A state moves one step at a time under one of 6 hidden systems, and each row is a state written as 18 numbers. Each run below is a few steps of one system.
seq 1, E (8 x 18):
[[  4 -23  16  11  24   6  16  -4  22   7   7   9   7  19   1 -11  19  -6]
 [-14   6   7  -2   2  -8  -4   0 -16   6  -3  22 -14  -5  33 -23  10 -14]
 [ -4  11  -8 -13   9  10 -13 -10 -22  15  26  -8 -16  -5 -12   6  28   6]
 [ -3  -3 -14  -5  14   0 -25  -1   3 -18  18  28  19 -19  -5  18 -14  -6]
 [ 18   9   6 -15  10  20  -4 -11   1   7 -24   1   7  -9  18  21 -11  31]
 [-22 -26  14 -13 -19  -1  -2  -7  -2  -8   7 -20   0  13   0  10 -29  18]
 [  4  30  -2  13 -24 -17  -7   0 -14 -18 -20 -27   4   0 -12   0 -16 -14]
 [ 15  -6  10  26  15   3  16  -4  23  -4  -3 -18  16  25 -33   0  10  -3]]
seq 2, E, 8 rows:
[[-18  26  -5  10  11   8   0 -10 -21   9 -27  17 -14  -7   2 -10  -3 -14]
 [-24   1  -1  -8  10  28   3 -11  -6  12  12  12   5   8 -36   2  14  22]
 [-13  15  -1 -12 -15   1 -12   8  -5 -19  -1  40  28 -13  -4  -8 -12  11]
 [ 26  15  13 -25 -18  15  -1  -1  -2   1   3 -10  18   2  -1   6  17  43]
 [  9 -26  13 -10 -24 -24 -12   9  11 -27  27 -11  21   5  13   1 -15   1]
 [ 43  19   7   9  -4 -19  -4  -3  -4  -8 -17 -38  -4  -1  25   5   2 -14]
 [  2 -37   9  20  26  -8   9 -13  17   1  15 -31 -12  24  -3   7   0 -26]
 [-16   9  -1  29  21 -11   3  -9 -11   4 -29   9 -23  -1  18 -16  -9 -44]]
seq 3, D, 8 rows:
[[  4 -12  13  -1  25  22   7 -21   4  14   4 -14  -2  18 -11  11  13  15]
 [-24 -17  12 -14   1  10 -13 -11   0 -12  18  23  22   6  -8   0 -13  16]
 [ 14  27   7 -20  -9  10 -19 -11 -20  -6  -1  -9  12  -7  -1  13   2  26]
 [ 19   1  -1  14  -7 -12  -7   5  17 -27   8 -15  30   8 -24  10 -10  -8]
 [ 18   9  18  12  12 -10  -6 -10   1 -15 -27   8  13   1  30  -6 -13 -17]
 [  8 -19  13  -5 -11 -22  -3  -1  -4  -4  15 -33 -18   9  29  -3   2 -13]
 [-30  11 -14  12  -2 -16 -14  -2 -22  -7   7   5 -18  -9  -3 -10  -5 -37]
 [  6  10  -1  11  27  12   4 -18  -9  21  -2 -23 -24   8 -10   4  27 -10]]
seq 4, K:
[[ 25  13   6  -6  12  15  -1 -10   4   1 -27  -1  12  -6  14  15  -9  19]
 [-12 -15   9 -14 -19 -10 -14  -6  -8 -17  10 -18  -1   2  14   9 -32   4]
 [  4  27  -6  24  -4 -15  -3   2  -6 -15 -27  -3   4  -4  -6  -9 -13 -28]
 [ -1 -22  21  13   0  -4  22  -3  12   4  -4 -31  -9  30  -2  -8   3  -5]
 [-26   4  10  -2  -6  -2   8   7 -10   4  -3  35  -3   2  14 -35  11  -8]
 [ 12  20 -11 -11 -21  10  19  18  -3  18   0 -16 -11  -3 -17  -6  31  24]
 [-13 -27 -25  -6   3  -4  -4  17  12   0  41  19  -3 -13 -13   8   7  -8]
 [ 33  15 -12   4  32  17  -1   0  15   5 -16  23  13 -17   6  18  10   8]]
seq 5, K (8 x 18):
[[ 55 -18  25  -2   4 -20  14  15  31  -2   7   1  15   8  50 -17  29  -3]
 [ 21   1   3 -27 -10 -26 -16  11 -19   4  22   1 -26 -20  71 -14  26 -11]
 [ 15  25 -37   0   2 -15  -9   6 -26  23   3 -36 -56 -28  19  14  19 -28]
 [-30 -27 -31  17  42  11   6 -14  -4  33  -1 -18 -58  -7  -3  25 -11 -30]
 [-43  -2  -5   2  33  44  19 -20  -7  35 -48  29 -24  -4  -3  12 -25  21]
 [-44   0  -2 -24 -35  35  17   1  -7   5 -27   1   6   2 -32  13 -44  61]
 [-20   5 -18   9 -39  -4   6  30  22 -34  -9  26  46  -5 -56   5 -45  11]
 [ 45 -15  18  23  -8 -16  21  24  59 -35 -14   8  62  18 -16  -6 -11   1]]
seq 6, Z, 8 rows:
[[ 23  17  19   5 -43 -21  10  15   3 -22  -3 -27  23  18  -9 -21  11   7]
 [ 32  -8  -2  -6 -29 -36   1  27  10 -16  35 -24   6   1  10 -11  25  -9]
 [ 49  16 -14 -19  -8 -20 -14  18  -5   1  17 -10  -8 -25  39   4  31  -3]
 [ 32 -11 -27 -16  25   3  -6   4   6  26  18 -17 -33 -24  30  30  19   1]
 [-14  -3 -27 -13  26  16  -3  -4 -14  32 -12  16 -45 -31  34  20  -7  -2]
 [-28   1 -16   6  24  35  20 -14  -5  32 -41   1 -32  -6 -11  20 -21  14]
 [-57 -17   2  14  -2  19  31   1   4  13 -36  21 -12  12 -21 -12 -35   6]
 [-27  14  25  13 -35   9  28   4   0 -10 -43   2  23  27 -29 -27 -22  20]]
seq 7, H (8 x 18):
[[ 14  13  13  27   9 -19  -1  -5   1 -14  -8  -8   9  12  -2 -16  11 -33]
 [  9  17   9   8  -6 -11   8   1 -13   7   9 -18 -12  13   0 -24  37 -15]
 [-12  10 -16  -3  -6  -4  -6  10 -16   7  32   3 -14  -6 -18 -14  33 -12]
 [  6  14 -16 -13  18  20  -8  -1  -5  15  20  21  -1 -14 -15   8  33  12]
 [ -6 -22   8 -23  27  21 -12 -15   5   7  26  22   9  -2   7  13   9  23]
 [ -9  -6  12 -27   3  12 -26 -20 -14  -9   4  13  11  -8  23  17 -22  22]
 [  2  -7   7  -9 -10   3 -16 -15  -1 -18  -3 -29  12   5  -3  29 -37  20]
 [  7   0   9  27   8 -11 -13 -14   7 -29 -18 -16  21  12 -14  12 -35 -21]]
seq 8, Z, 8 rows:
[[-24   1  19   7  16  24  16 -33 -20  22 -54 -25 -35  13  17   9 -30   8]
 [-63  -8  -6  23 -21   0  25   1 -15   7 -19 -21 -30  22 -39 -14 -26 -17]
 [-12  35   0  32 -36  -6  36  30   7 -10 -42  17  19  12 -40 -43   4  -9]
 [ 25 -17  31   4 -29  -9  41  25  37  -7   4  -7  30  35 -12 -35  29  24]
 [ 18   1  24 -44 -56 -25  -8  22 -11 -12  39  -7  13   0  35 -27  31  29]
 [ 49  17 -34 -35 -28 -13 -27  20  -8  -7  40 -38   1 -33   1  39  14  26]
 [ 36 -23 -49 -11  22 -15 -16  27  23   3  16  11 -20 -49  42  43 -17 -18]
 [ 27  -2  -4  -1  50  17  -3 -25  -2  27 -49  -3 -33 -22  67  36 -23  -3]]
seq 9, H (8 x 18):
[[-23   5   9 -32 -11   3 -22 -24 -51  21  21 -39 -47   0  31   0  15  10]
 [-42  10 -42  -4   0  15 -26 -11 -24   0  23 -15 -16 -15 -56  35 -21   0]
 [  7  13   1  22  54  42   0 -31  15   3 -25  21  31   8 -42  24  -3  11]
 [-22 -23  68  -1  11  16   9 -34   4  -8  -6  15  30  47  14 -32   0  19]
 [-19  31  28 -25 -66 -19 -21   0 -36 -33   4  -6  24   6   4 -25 -15  20]
 [ 40  21 -24   1 -35 -18 -11  26  17 -33  22 -36  35  -6 -53  24   0   7]
 [ 55  -6   2  34  46 -21 -12  -1  38 -22  16  15  35   2   3   0  25 -46]
 [ 30  -1  37  -6  21 -17 -10 -22 -20  15  12 -19 -28  11  71 -27  47 -20]]
seq 10, D:
[[ 22   9 -32   4  -1  10  15  25  26   1 -20  14  11 -21 -21  21 -13  15]
 [ 16 -17  -4   3  -4   3  29  20  32   5 -39   7   5  -7  16   8 -30  19]
 [-12 -11  -1 -11 -41 -13  22  25   3   3 -24  -6 -15  -6  26  -9 -30  15]
 [-13  24 -18   6 -43 -14  21  26 -14   6 -23 -15 -24  -5 -10 -18  -1  -5]
 [ -2  18  -6  27  -7  -3  37  21   8  14 -22  -1 -12  12 -23 -32  26 -15]
 [ -5 -11  12   3   5   5  32  15  14  22  -1  33  -7  10  12 -37  37   3]
 [ -1  -5 -10 -32  -9   5   3  23  -2  20  32  31  -9 -16  13 -14  38  22]
 [ 16  13 -45 -15  -2   9  -6  27   7   7  19  24   3 -36 -21  18  17  15]]
seq 11, V, 8 rows:
[[ 13  47  21  16 -28 -24 -10   5 -16 -33  -7   4  35  10 -10 -37  17 -20]
 [ 29  -5   7  19   2 -12  12  10  25 -10  35 -22  20  24 -37 -17  48 -13]
 [  9   2  10   8  27 -19 -32  -9  -6 -19  41  30  19  -2  17 -22  33 -43]
 [ 43   6  24 -10  31   6 -18 -34 -10  10  29 -35  -3  13  14  10  46   6]
 [-34 -25  -6  -2  36   4 -37 -35 -22   0  46 -12 -20   3 -11  21  -3 -28]
 [  3  41  10   7  30  23 -29 -52 -37  -5 -29 -18   4   0  -7  26 -16   4]
 [-47 -17  12  22  14  26  17 -29  -2   6 -13 -23  -6  37 -55   8 -20   5]
 [-39  37  25  15 -27  -2 -11 -15 -29 -30 -32  18  27  14 -20 -31 -24 -10]]
seq 12, V:
[[  0  -6  25 -10 -24 -13   9   2  -7  -1   6 -20  -6  16  23 -19   9   8]
 [  5   6 -21  -2 -22 -21 -14  17  -8 -13  25 -19  -6 -13  -8   7  -1 -16]
 [ 28  14 -20  16  27   1  -1   5  14   0 -10   9   3 -14  -6  12   9 -19]
 [ -8 -15  13   4  29  13  15 -12   5  22  -6  17 -13  10  19 -13  17  -2]
 [-20   7  10 -26 -18   5 -10 -11 -32   8  13  -7 -18   1  16  -9   8  16]
 [ -3  11 -24  -9 -13   8 -15   3  -8  -6  15 -18   3 -11 -35  28  -9  15]
 [  0  -1 -10  16  24  14   1  -1  21  -9 -18  30  25  -7 -17  13 -20  -4]
 [ -2 -12  38   0   2   7  19 -10   9   2 -23  10  12  23  22 -18  -5  16]]

Name the system that made each run.
seq 13, 2 rows:
[[ 36  10   7 -21 -44 -12  -8  14   4 -24  26 -45  27   8 -21  11   9  31]
 [ 13 -28 -22  22  21 -25 -17  15  37 -32  30  19  27 -11 -14  15 -20 -41]]
 | V
seq 14, 2 rows:
[[-11   4 -12  31   0  -5  21   7   1  10   5 -25 -18  19 -45 -13  24 -25]
 [-21 -25  10   7  32  22  22  -3  18  18  12  34   0  17 -12 -21  29   0]]
 | K
seq 15, 2 rows:
[[  5 -22  22 -16  -7  -6  -6 -17  -3  -6 -22 -27 -10   3  47  21 -44  14]
 [-16   5 -11  13 -16 -19 -10  -9 -24  -7 -15 -52 -33   0   3  15 -38 -27]]
 | Z
seq 16 (2 x 18):
[[ 11 -18  17  15   9  -4  21   0  17   6   7 -22  -3  27  -8 -11  23  -8]
 [-12  -1   1  16   6 -21   4  11  -2  -2   0  19 -11  -1  20 -29  11 -39]]
 | E
seq 17 (2 x 18):
[[-40   9  -2  -1 -12   6   0   6 -11  -3  19  36  12   4 -32 -27  17   1]
 [ 23  27  14 -18 -15  11  -8   1   0 -15  10  13  43   2 -18  -6  24  35]]
 | V
seq 18 (2 x 18):
[[ 16  -5  21   4  18   6  18   1  13  14   4  15   6  15  10 -23  43   2]
 [ -1 -15  -2 -25   0  -2  -9  12   2   2  38  33   4 -13  21  -9  23   9]]
 | D
seq 19, 2 rows:
[[ -4  11 -20  -7  -5   6  -1   3  -7   8 -34   0 -16 -22  15  19 -32   9]
 [-15 -11 -15   4  -6  13  33  14  14  19 -31  -1 -20  -1  -9   6 -20  15]]
 | V
seq 20:
[[  2 -12  26  -5  -6  -5   2  -2   3  -6  31  -1  14  23  -4 -25  32   6]
 [ 14   5   4 -11  -5 -17 -33  -5 -10 -23  42  -5  16  -4   6   3  13 -12]]
 | V
seq 21, 2 rows:
[[-18   7  25 -14   4  -1 -20 -32 -41  10   7 -19 -27   8  36 -11  12  -7]
 [-32  14 -21  -8 -17   9 -16 -11 -34   4  17 -35 -22  -1 -41  18  -8   7]]
 | H
seq 22 (2 x 18):
[[-30  31  16  21   3   9   6 -26 -32   6 -58  -6 -18   9   4 -16 -23 -16]
 [-33   5   8  15 -31  11  37   5  -6   8 -17 -30  -9  33 -57 -20   2  15]]
 | H
seq 23 (2 x 18):
[[ 20   8 -13 -38 -26 -10 -17  11 -22   5  30 -24 -19 -21  27  15  15  20]
 [ 10 -12 -45  -4  21   6 -13   9  15   6  20   3 -10 -30 -15  45 -11  -4]]
 | V
seq 24 (2 x 18):
[[ 13  15  38  -1  11   6  -5 -33 -20   2 -17 -23   1  19  23  -8  10   5]
 [-37   8  12  -9 -22  -9 -16 -15 -39  -3  18 -21 -15  13  -4 -16   5 -10]]
 | K
seq 25 (2 x 18):
[[-12 -11 -28   3 -30 -39  18  47   3   8  12   0 -38 -15  19 -26   9 -34]
 [ 19  -2 -35  18  17  -2  41  32  23  39 -20   6 -41 -16  10  -5  28 -19]]
 | K
seq 26:
[[ -3   0 -35  -6 -12  -9 -29   6  -2 -24  24 -10   7 -22 -26  37 -33  -4]
 [ 19  21  -6  27  23  10  -1 -19   4  -5 -53 -15   5  -4  -7  27 -33 -11]]
 | D
